A single turn carries every row of the set below to another of its rows. Some are shown first; where does it send the rows asked next?
dapor: .20,.04,.07,-.15,.17,.09,.11,-.25,.04,.20,-.07,-.08,-.10,-.04,-.13,.03,.03,.01,.03,.25,-.03,.07,-.25,.19,.03,-.28,.08,.14,.16,-.09,.04,.04,-.07,-.16,-.18,.02
dumi: -.02,-.17,.11,-.05,-.06,.09,.12,.04,-.12,.09,-.34,.00,-.24,.03,-.11,.17,-.05,-.08,-.08,.06,.06,.15,-.19,-.19,.04,-.32,.07,-.06,-.04,-.09,.10,-.14,.06,.12,.00,-.08
Ded: .31,.01,-.03,-.05,.14,.03,-.06,-.21,-.01,.17,-.06,-.12,-.07,.09,-.06,.07,.00,.07,-.01,.31,-.05,-.01,.00,.25,.03,-.32,.13,.08,.32,.09,-.15,.07,-.09,.00,-.12,.02
Giv: -.06,.11,-.07,.00,-.08,-.02,.08,.06,.02,.03,.02,.07,.04,.13,-.11,-.14,-.27,.02,.15,.10,.11,-.31,.02,.02,.07,.22,.00,-.15,.02,-.05,.02,.19,.03,.19,-.17,-.06
rur: .12,-.24,-.10,.01,-.23,.11,.03,-.14,.15,.10,.04,.03,-.02,-.04,-.49,-.10,-.15,-.01,-.12,.27,.13,.02,-.02,.04,-.03,-.20,.06,-.02,.09,-.06,-.15,.17,-.03,.16,-.08,.09
gal: .14,.02,-.06,-.04,.20,-.01,.08,.25,.10,-.23,.18,.10,.01,-.08,-.09,.21,.05,.00,-.06,.07,-.03,.02,-.09,.04,-.04,-.08,.03,.05,-.09,-.01,-.02,.00,.05,-.17,.13,.30
sufip: .18,-.14,-.02,-.18,-.21,.13,.11,-.04,.14,.26,-.04,.08,-.01,.14,-.49,-.19,-.16,-.04,-.05,.27,.02,.05,-.02,.11,-.06,-.18,.21,-.04,-.03,-.07,-.02,.19,.04,.09,-.09,.06
laf: .00,-.12,-.01,.11,-.16,-.06,.06,-.08,-.03,-.02,-.28,-.04,-.10,.09,-.05,.07,-.17,.26,.00,-.11,.04,.14,-.04,-.03,.14,.02,.27,-.06,-.12,.02,-.13,-.05,-.10,.26,.29,-.05
tav: -.09,-.28,-.03,-.10,.09,-.11,.02,.06,-.11,-.07,-.13,.12,-.14,.10,.02,.12,-.08,.23,.13,.03,.11,-.10,-.08,-.20,.09,-.03,.32,.01,-.09,-.19,-.18,-.18,-.18,.13,.16,.02
kepu: -.06,-.24,-.09,.03,.02,.01,.10,.08,-.18,.13,-.31,-.02,-.08,.06,-.14,.25,-.09,-.03,-.09,.05,.08,.17,-.22,-.19,.11,-.25,.14,-.11,-.07,-.11,.03,-.12,.01,.15,.00,-.01
dez: .08,.02,-.01,-.12,.36,.03,.18,.15,.10,-.11,.28,.02,-.01,-.12,-.12,.17,.09,.01,-.07,.15,-.12,-.07,-.03,.01,.04,-.16,.17,.13,-.05,.06,.11,-.03,-.03,-.09,.13,.11
Fof: .25,-.03,.01,-.13,.16,.12,-.09,-.13,-.04,.18,.02,-.10,-.15,.02,.00,.10,-.01,.05,.00,.19,-.06,.04,-.20,.25,.11,-.19,-.04,.07,.29,-.09,-.11,.00,-.05,-.02,-.15,.14
mupa: .11,-.04,-.01,-.18,.15,.01,.10,.10,.18,-.18,.18,.11,-.01,-.07,-.05,.19,.10,.09,-.06,.16,-.01,-.15,.00,-.10,-.06,-.18,.09,.17,.00,-.09,.11,-.13,.00,-.18,.06,.27
Kinul: .03,.09,.11,-.06,-.03,-.12,-.02,-.12,-.15,-.25,.11,.10,.02,.00,.04,-.10,.07,.12,-.17,-.09,-.17,-.07,.32,-.04,.22,-.10,.17,.04,.02,-.01,-.10,.11,-.04,.00,.07,.03
Fiso: .14,.01,.04,-.05,.05,-.17,.00,-.13,-.26,-.19,.08,.06,.18,.00,-.09,-.05,.09,.00,-.20,-.04,-.02,.03,.32,-.04,-.03,-.13,.20,.00,-.11,.11,-.13,.19,.06,-.10,-.04,.07
Pozez: -.09,.16,-.13,-.03,-.07,-.08,.11,.01,-.05,.13,.02,.05,.15,.13,-.02,-.14,-.27,.07,.16,.08,.00,-.29,.11,.00,.06,.06,.17,-.16,.10,-.17,.06,.15,.19,.18,-.15,-.09
Supaz: -.16,-.21,-.13,-.01,-.10,-.21,-.04,.04,-.01,.33,-.27,-.22,-.04,.07,-.08,.14,-.07,.12,.03,.04,.04,.02,-.19,-.01,.04,-.01,.24,-.06,-.02,-.10,-.11,-.03,.06,.18,.17,.00
Zovu: .01,.01,.01,-.09,-.01,-.21,-.03,-.04,-.32,-.22,.11,.01,.00,-.02,-.06,-.16,.15,.06,-.09,-.03,-.01,-.01,.31,.04,.07,-.01,.09,-.10,-.03,-.05,-.12,.21,.02,-.06,.05,-.06
liko: -.07,-.17,.13,.16,.10,-.03,.03,-.13,-.14,.21,.06,.02,-.06,-.05,-.02,.21,.01,.25,.07,.04,.20,-.07,-.10,-.11,.15,-.25,.06,.09,-.07,-.08,.10,-.11,.04,.01,.29,.03
Gol: .23,-.01,.08,-.13,.11,.10,.07,-.27,-.03,.18,-.01,-.10,-.05,.08,-.02,.03,-.04,.16,-.08,.26,.00,.06,-.14,.24,-.01,-.30,.09,.07,.36,-.13,-.05,-.07,-.11,-.05,-.07,.09
Gevo: -.08,.20,-.01,-.03,-.16,-.08,.06,.10,.08,.11,.00,.04,.17,.16,-.05,-.06,-.26,.10,.00,.07,-.08,-.34,.08,.09,.08,.15,.12,-.11,.01,-.17,-.04,.24,.11,.18,-.02,.03
Muge: -.15,-.24,.13,-.17,.08,-.04,-.02,.12,-.10,-.03,-.05,.15,-.18,.01,.01,.10,-.07,.13,-.01,.00,.00,-.18,-.04,-.24,.10,-.09,.29,.05,-.08,-.26,-.26,-.12,-.11,.18,.18,.01
pak: .16,-.13,-.14,.02,-.13,.09,.11,-.06,.22,-.03,-.05,.06,.05,.05,-.43,-.01,-.27,-.03,-.06,.35,.12,-.09,.10,.03,-.11,-.21,.24,.03,-.03,-.05,-.14,.21,-.02,.14,-.15,.03
Zibof: .02,.05,.04,-.02,.07,-.20,.04,.01,-.17,-.17,.02,.05,.13,-.03,-.05,-.14,.08,.08,-.25,-.08,-.10,.10,.36,-.10,.06,-.05,.19,-.02,.04,-.05,-.06,.21,-.02,-.06,.11,-.05
Meva: .11,.00,-.02,-.08,.30,-.01,.09,.13,.22,-.16,.17,.04,.00,-.01,-.04,.24,.04,.02,-.06,.03,-.13,-.06,-.03,.04,-.07,-.04,.22,.08,-.01,-.04,.06,-.17,.06,-.14,.03,.25
suro: .08,.00,.15,.18,-.17,.05,.05,-.04,-.05,.02,-.26,.08,-.12,.02,-.03,.05,-.21,.25,.06,-.16,-.04,.06,-.04,.00,.11,-.05,.22,-.09,-.12,-.09,-.14,.03,.02,.24,.30,-.07
nudiz: .02,.11,.05,-.15,.12,-.07,.02,-.08,-.19,-.12,.06,.21,.09,-.08,-.07,-.05,.18,.07,-.06,-.01,-.14,-.04,.34,-.06,.06,.01,.21,-.02,.01,-.07,-.08,.28,-.02,.04,.14,-.05
Bod: .31,-.03,.08,-.05,.09,.11,.03,-.11,.00,.26,-.02,-.11,-.11,.11,-.06,.05,-.03,.14,-.03,.24,-.02,-.03,-.11,.18,.05,-.33,-.07,.02,.27,-.09,.16,-.03,-.05,-.12,-.16,.03
Mokap: .14,-.16,-.05,.01,-.28,.05,.07,-.05,.15,.11,-.13,.02,.02,.07,-.48,-.09,-.14,-.04,-.17,.21,-.07,-.06,.00,.05,-.08,-.28,.14,-.18,.04,-.20,-.09,.17,.06,.07,-.19,.02
Zila: -.01,-.26,-.02,.14,.14,-.04,.04,-.09,-.27,.17,-.04,.02,-.02,.04,-.03,.25,-.02,.30,.08,.06,.24,.04,-.09,-.10,.15,-.22,.12,-.01,-.07,-.14,.06,-.10,-.05,.02,.23,.02
Nez: .03,.12,-.02,-.05,.06,-.10,.06,.02,-.10,.11,.04,-.02,.15,.19,.00,-.11,-.34,.04,.09,.13,.08,-.32,.15,.07,.07,.12,.15,-.03,-.02,-.05,-.02,.23,.05,.09,-.25,-.06
sim: .03,.18,-.06,-.04,-.09,-.04,.10,.03,-.01,.18,.04,.17,.14,.08,-.13,-.25,-.23,.08,.16,.01,-.11,-.29,-.02,-.02,.04,.08,.20,-.18,-.01,-.02,-.08,.24,.05,.17,-.08,-.05
roze: -.11,-.21,-.01,-.02,-.15,-.20,-.05,.14,.05,.38,-.21,-.19,-.12,.06,-.15,.01,-.05,.13,.07,.05,.03,-.10,-.18,.00,-.06,-.11,.22,-.06,-.03,-.16,-.12,-.02,.13,.06,.20,-.04
ler: .18,.09,-.06,-.14,.25,-.01,.07,.20,.12,-.09,.08,.07,.11,.06,.01,.27,.03,-.05,-.06,.18,-.04,-.13,-.04,.03,-.16,-.10,.12,.09,.02,.16,.00,-.04,.04,-.08,.00,.28
gade: .05,-.18,-.06,.05,-.17,.08,.09,-.06,.22,.12,-.05,.19,.02,.17,-.52,-.14,-.20,-.03,-.10,.31,.08,.01,.02,-.03,.00,-.26,.19,-.07,.08,-.09,-.05,.09,-.01,.09,-.13,.08

nudiz goes to dez
pak goes to Nez
And these:
Fof goes to rur
Gol goes to gade
laf goes to tav
dumi goes to roze
Gevo goes to Kinul

